In the rows, 128 means zero.
name the system of each run
seq 1, L (9 x 18)
[[115 129 161 126 156 144 147 130 123 165 102 120 109 110 141 103 179 117]
 [112 104 143 119  76 125  95 117 125 103 106 109 139  95 127 112 142  95]
 [153 112 100 123 100 137  94  99  99 139 131 109 120 126  97 164  96 143]
 [130 150 114 124 155 156  98 166 153 138 152 133 103 140 136 116  94 178]
 [158 142 175 141 128 124 171 132 139 121 148 143 113 130 139  78 145 146]
 [108 110 161 130 125 136 143  87 121 138 122  84 133 144 156 129 180  97]
 [ 92 133 115 113 114 147  84  86 122 101  78 129 147 118 111 143 120 129]
 [154 127  98 129 134 144  97 154  99 164 111 143  91  90  92 132 107 142]
 [154 116 143 124 106 124 106 189 153 129 188 118 111 115 146  91 114 142]]
seq 2, R (9 x 18)
[[133 127 138  89 102 184  89 146 128 115 172 153 135 120 175 106 109 200]
 [165 143 186 165 155 131 145 105 147 144 134  99  77 150 101  81 140 159]
 [ 82 132 125 135 161 165 142 132 113 157  96 113 109 133 193 114 179  83]
 [114 129 156 105  85 146 125  40  99  97  87 124 158 107 118 143 134 133]
 [160 157  99 123 135 147 129 131  86 159 137 131  74  81 118 162  74 139]
 [139  99 160 100  78 163  90 178 145 146 148 127 117 100 150  78 132 178]
 [153 126 179 165 135 120 128  88 136 124 168  61  89 160 135 100 147 113]
 [ 75 161 102 129 176 184 125  99 118 121 103 136 131 164 197 124 145 125]
 [138 150 162 112 114 147 165  66 103 125  63 167 136  94  89 119 135 158]]
seq 3, A (9 x 18)
[[126 118 181  92 164 102 123 137 122 158 146 106 142  59  95 160 161 126]
 [112 129 130  87  48 133 134 132 174 152 111  97 112 118 122 163  60 144]
 [160 135  90 141  79 164 151 118  90  99 138 173 120 156 179  97 108 141]
 [162 126 148 166 201 150  96 110  92 129 160 119 107 146 125  85 181 149]
 [ 81 145 193  95 161 113 117 141 176 139 128  85 125  82 128 137 146 114]
 [105 135 117  79  66 140 177 100 128 146  82 128 140 108 135 181  89 129]
 [171 121  72 161  93 166 104 129  83 128 106 164  92 141 125  91 107 142]
 [170 117 154 151 167 117  84 152 100 105 203 123 119 101 131  82 165 126]
 [ 97 146 193  85 152 119 139 114 181 137 168  77 142 123 135 172 119 159]]
seq 4, S (9 x 18)
[[153 107 117 132  79 136 148 121 104 127  97 161 140 122 122 106 145 130]
 [124 108 126 143 174 123  86 129 113 147 131  95 127 123 116 128 172 103]
 [121 145 142 109 115  95 147 132 160  90 163 128 157 120 137 149 103 119]
 [147 131  84 139 118 144 141 113 117 155 107 131 114 162 113 148  97 149]
 [131 117 114 135 135 145  99 186 129 138 121 149 118 112 142  77 151 122]
 [143 102 159 132 110 106 151  90 113 112 151 107 156 131 138 128 167  99]
 [ 91 154 104 121 177 125 122 115 149 131 124 114 141 151 122 177 111 125]
 [141 136 100 122  87 123 140 160 138 117 101 174 121 103 114 115  86 138]
 [169  83 116 150 121 141  97 129  79 164 138 108 111 127 119 110 165 120]]
seq 5, A (9 x 18)
[[111 122  87 105 179 156  84 181 146 187 112 139 141 141 102 155 123 184]
 [148 118 178 133  48  82 172 136 163  92 120 135 132 105 111  80 130 102]
 [138 117  70 146 157 140 138 114  88 163 174  92 118 177 167 186 124 107]
 [ 89 134 141 118 133 144  67 127 169  77  90 158 166 143 119  79 141 159]
 [156 165 140 148 171  85 206 112 102 138 131 134 104  93 104 153 131  79]
 [109  79  83 104 111 157  71 184 141 189 109 116 145 140 126 140 132 154]
 [150 130 159 147  61  88 145  88 140  50 144 128 138 122 118  98 114  95]
 [128 155  71 139 211 153 130 134 105 158 167 129 120 170 157 174 116 143]
 [104 117 173 115 113 131 116 145 176 115  75 160 164 123 107  66 165 155]]
seq 6, R (9 x 18)
[[135 101 175 151 165 127  92 112 133 155 141  71 118 148 106 103 187 132]
 [ 60 172 136 120 151 143 137 100 148 101 112 100 120 133 178 144 123  89]
 [143 137 114 104  90 162 176  75  96 134  90 169 148 138 129 151 104 171]
 [172 110 107 148 119 131  93 163  91 168 104 137  79  78  83 101 125 122]
 [123 104 175 102 114 117  86 158 133 118 192  86 131  82 162 115 156 111]
 [106 153 148 130 140 148 122  73 162 108 161  79 130 196 148 150 101 163]
 [127 169  99 154 143 167 174 126 129 129  70 185 101 161 145  87 119 144]
 [157  92 148 132 129 124 143 120  69 161  90 149 133  80 102 105 205 105]
 [101 115 138  99 130 115  64 118 116 130 146  60 121  69 119 181 120  87]]
seq 7, S (9 x 18)
[[163 144 126 151 138 133 144 138 105 149 104 153  83  94 102 101 126 127]
 [129  93 160  95 117 141 101 140 119 151 155 105 143 100 144 125 165 138]
 [110 146 152 137 115 116 129  92 163  94 143  83 123 153 139 132 107 109]
 [128 172  92 127 160 157 145 116 111 124 116 169 119 136 139 142  93 159]
 [143 106 149 123 104 142 113 154 135 152  89 151 124 101  96  82 151 154]
 [136 110 167 134 128 113 118 106 109 137 157  70 109 101 142 131 161  87]
 [ 93 156 125  99 140 140 120 103 159  94 160 117 157 155 157 168  91 152]
 [147 156 107 150 117 141 151 127 138 129  81 171  99 142  98  98  88 159]
 [157 101 143 128 141 153 110 157  85 171 127 132 107  85 131  92 180 133]]
seq 8, K (9 x 18)
[[167 105 161 140  95 121 157  54 110 144 145  78 122 163 110 147 136 140]
 [ 76 166 123 135 143 174 124 118 159 122  93 114 100 160 180 102 125 122]
 [165 136 138 129 112 145 141 114  81  94 118 190 138  89 131  83 148 141]
 [136 116 116 115 129 148  80 144  98 178 131  85  87  78 115 154 112 120]
 [126 134 151  95  53 116 143 155 185 101 168 124 139 127 149 128  73 149]
 [181 132 120 179 134 134 165  84 112 149 129 116  98 194 113 112 125 146]
 [ 91 146 162 128 173 172 101 142 153 136 106 124 105 129 162  69 169 139]
 [147 120 169 103  92 125 142  78  74  94 137 139 149  62 135 130 155 112]
 [108 137  76 111  99 156 109 122 113 160 106 100  97 118 134 181  69 121]]
seq 9, L (9 x 18)
[[104 123 145 112  65 157 100 137 159 124 117  99 104 121 159 102 106 126]
 [173 110 124 155  99 145 107  83 101 122 123 127 115 156 100 104 123 160]
 [123 137 139 131 187 164  86 124 116 142 161 103 109 131 148 124 150 147]
 [120 149 191  96 104 138 134 117 152 107 119 137 126  86 127 102 125 161]
 [140 111 140 142  93 143 133 106 116 175  99  85  83 124 115 121 134 115]
 [121 112 110 130 104 160  57 127 128 100 133 122 127 145 147 101 119 142]
 [171 134 154 134 147 135 118  97 103 128 151 131 118 116  90 124 125 172]
 [105 144 166 110 140 156 125 142 154 157 140  93  93 114 163 120 131 139]
 [135 126 159 129  67 140 133 100 144 104  97 133 123 127 124  85 125 140]]
seq 10, U (9 x 18)
[[105 200 136 107 138 121 158 156 168 114 106 160  88  72 120 134  55 133]
 [182  67 126 134  63 134 150 145  84 145 137 161 151 124 148  87 179 129]
 [103 127 137 154 175 124  61 150 173 138 150  57  97 158 119 120 129 116]
 [119 166 138  98 113 130 179  65 109  76 150 145 160 121 164 172 102 124]
 [141 116 121 140 141 158 140 120 116 187  56 156 122 141  84 103 160 167]
 [116 137 124 122 111 114  87 206 154 113 145 125  98  66 144  97 109  91]
 [167  86 131 132  95 115 120  76  92 115 190  88 157 161 140 155 145 122]
 [101 176 134 127 174 154 140  97 175 136  95 120 116 176 106 143  91 179]
 [140 151 135 122 113 133 182 151 109 107 105 198 127  80 150  89 141 113]]
seq 11, B (9 x 18)
[[146 138 114 171 173 137 163 178 136 177  63 182 102 145 105  58 170 135]
 [159  98 196 103 145 135 102 123  81 145 201  93 128  76 154 114 199 136]
 [ 63 146 136  80  94 163  60 105 182 102 125  73 137 140 142 172  62 162]
 [136 178 101 169 100 118 202  87 131  91  52 172  92 145 113 106  82 102]
 [182  83  93 148 177 149 153 155  48 213 116 171 129 122 122 109 206 143]
 [117 107 200  92 135 142  29 173 163 128 189  78 120  84 136  84 154 169]
 [103 183 145 105  82 138 137  37 148  64 150  80 112 142 147 184  36 128]
 [116 151  54 157 134 151 216 123 128 168  14 198 130 186 122 121 118 122]
 [182  75 170 153 163 124 114 169  72 170 128 152 118  75 114  50 249 117]]
seq 12, Y (9 x 18)
[[116 160 104 104 160 105 158 120 122 122  81 186 165  94  77 175 101 140]
 [156 103 127 114  98 116 146 219 147 184 122 152 108  77 106 106 124 135]
 [165  78 111 160  94 106 118 161 137 127 194  97 129 190 157 100 151 110]
 [ 91 167  88 154 187 133 136  89 138  97 141 110 140 205 162 162 114 107]
 [ 69 180 136  99 171 136 175 118 135 114  59 182 152  89 140 134 142 115]
 [136  73 127 117  85 102 104 177 118 157  78 145 143  64  83 107 170  92]
 [172  79  72 146  83 105  53 176 126 112 194 107 132 147 111 132  94 121]
 [147 178  95 144 157 120 181 110 152 101 177 149 137 203 144 163  65 164]
 [ 97 173 148 127 193 148 223 141 149 177  77 158 109 138 160 112 167 127]]
seq 13, Y (9 x 18)
[[126 140 131  97 120 167 126 116 133 154 180  87 105 147 173 170  85 168]
 [119 167 198 133 116 142 178  80 170 103  99 124 114 149 139  85 136 152]
 [133 109 124 144 145 170 103  94  59 161  75 117 101 100 129 104 184 102]
 [126 109 156  94 123 129  40 124 122  93 174 112 159  84 110 138 127 160]
 [169 147 133 129  82 100 162  84 129 123 140 107 100 119  84 171  56 138]
 [142 144 138 115 118 202 156 141 134 183 117 147  90 149 168  94 116 202]
 [148 119 194 165 167 117 125 105 124 118 151 100 115 139 130  62 205 115]
 [ 97 120 112 114 146 143  81  70  75 125 139  64 127 113 150 191 136  81]
 [ 95 163 163  72  75 143 116  98 177  82  94 148 153  95 106 140  63 180]]
seq 14, K (9 x 18)
[[192 124  99 150 139 166  78  92  67 122 192 123 104 157 126 133 100 188]
 [103 187 198 107 150 143 125 142 203 136 117 109  78  96 111 106  84 180]
 [164 113 179 121  82 130 232 101  99 158 129 132 121 120 162 117 169 120]
 [102  91 101 136  88 186  58 105 103 148  91  80 102 152 159 108 145 119]
 [145 176 135 127 106 132 100 127 124  40 171 164 111  87 153  96  80 127]
 [174 152 126 116 149 157 156 121 101 189 144 134  89 110 107 163  90 188]
 [115 110 182 112  69 137 139 171 198 167 102  94  97 120 135  80 134 142]
 [167 100 145 160  89 133 143  71  83  98 177  99 127 160 176 100 163 102]
 [ 91 172 117 118 162 196  70  81 121 112 105 122 106 135 150 130 103 166]]
seq 15, B (9 x 18)
[[ 98 143 134 145 160 113 141 103 148 117 161  76 124 171 168 154 135  87]
 [ 82 136 112 101 127 119 165 116 138  94  87 173 199 140 143 144 152 110]
 [140 100 113 146 142  82 106 136 103 140  90 128 138  84  61 139 158  77]
 [150 110  87 114 102 114  82 202 126 127 188 127 122  92 139 139  94 116]
 [163 133 137 144  92 101 145 123 176 102 177 113 135 184 107 128  82 163]
 [115 149 111 158 193 118 191 115 136 145 134 120 128 195 163 149 155  99]
 [ 88 108 159  98 143 117 150 138 136 120 107 151 197 111 149 119 203 108]
 [111 102 125 119 109  91  63 111 116 109 115  86 146  73  81 165 129  74]
 [139 138  48 132  87 115 104 180 133 101 139 163 117 118 124 145  48 113]]
seq 16, U (9 x 18)
[[127 102 110 128 111 111  98 123 103 133 117 105 131  94 112 148 140  80]
 [138 120  95 123  95 135  96 114 131 128 132 116 131 146 106 159  81 150]
 [164 153 127 141 128 121 154 142 146 115 148 162 118 143 116 110  94 163]
 [134 129 144 130 157 131 160 165 133 151 154 136 123 136 166 102 167 128]
 [ 85 118 149 120 147 118 118 117 140 116 120 100 159 128 148 135 171  90]
 [111 133 104 127 125 127 122  76 103 125  81 117 135 120 101 168 122 100]
 [146 130  83 127 103 144 102 151 116 138 103 163 114 112  97 128  86 157]
 [179 114 133 140 115 105 120 179 137 122 192 135 115 122 120  99 115 142]
 [125 129 156 129 146 121 160 122 157 141 182  93 136 171 166 140 145 131]]

runs to name
seq 17 (2 x 18)
[[124 135 112 153 150 158 104 100 136 119  86 147 131 184 110  98 136 165]
 [132 143 137 151 177  98 148 156 120 127 123 136 111  88 127 100 164  72]]
 -> A
seq 18 (2 x 18)
[[ 94 124  80 143 106 159  84 161  98 124  60 133  89  92 164  84 143  56]
 [146  91 106 111 117 108  70 117 103  67 149 175 216 128  94 132 144 158]]
 -> Y
seq 19 (2 x 18)
[[170 138 128 179 147 125 118 102  99 113 120 134  93 129  93  90 132 121]
 [137 126 128 100 165 154 113 125  88 154 173 124 138 112 153 160 138 154]]
 -> Y
seq 20 (2 x 18)
[[ 92 130 124 115 152 134  87  93 166 112 130 101 169 182 108 164 112 167]
 [152 176 110 153 133 111 165 157 144 120 107 168  77 108 105 104  78 124]]
 -> S
seq 21 (2 x 18)
[[163 125  96 154 115 127 111 122 121 120 140 136 119 159 108 122  99 150]
 [128 153 150 141 178 133 120 151 154 140 140 120 102 132 125 102 134 143]]
 -> K
seq 22 (2 x 18)
[[154 134  98 114  90 153 138 103 117 119 100 181 149 146  98 134  87 191]
 [174 137 136 158 149 116 136 205 150 149 145 152  81 112 107  67 130 137]]
 -> U
seq 23 (2 x 18)
[[160 135 139 155 112 106 100 142 158  99 173 103  99 139 110  99  91 135]
 [142 151 144 126 147 150 180 102 119 129 174 128 122 162 180 134 127 156]]
 -> U
seq 24 (2 x 18)
[[147 137  80 157  96 106 140 162 166 165 108 107  78 155  89 145  52 127]
 [158 128  82 163 140 146 136 164 116 105 178 171 128 192 189  76 135 141]]
 -> L
seq 25 (2 x 18)
[[195 105 135 156 150 111 104 119  66 129 217  99 113 113 128 131 150 116]
 [ 75 156 165  81 139 161 104 107 192 130 129  86 142 145 138 166  90 184]]
 -> K
seq 26 (2 x 18)
[[116 138 157 118 115 115 124 171 203 135 134 112 121 136 114 108 106 152]
 [129 127 125 122  97 126 197 106 117 127 133 129 144 154 174 142 144 102]]
 -> A
seq 27 (2 x 18)
[[165 145 110 143 131 136 152 129 118 156 140 123  87 138 125 138  94 145]
 [127 107 136 121 117 155 103 155 131 125 143 135 138 135 163  84 157 144]]
 -> A
seq 28 (2 x 18)
[[117 137 139 100 122 140 128 107 150 132 162 100 141 150 141 165 102 161]
 [132 151 148 136 121 124 179 103 143 114  95 155 133 139 112 104 129 142]]
 -> U
seq 29 (2 x 18)
[[ 92 138 156  93 146 153 151 114 147 142  98 139 159 131 139 137 152 156]
 [124 132 126 150 118 115 124 131 129 133  70 121  98  98  98 107 133  86]]
 -> L
seq 30 (2 x 18)
[[158  81 127 123 133  89 142 138  98 160 136 128 162 105  89 153 168 107]
 [ 91 123  93 122 114 114 114 161 181 150 112  97 130 157 119 163  93 118]]
 -> U
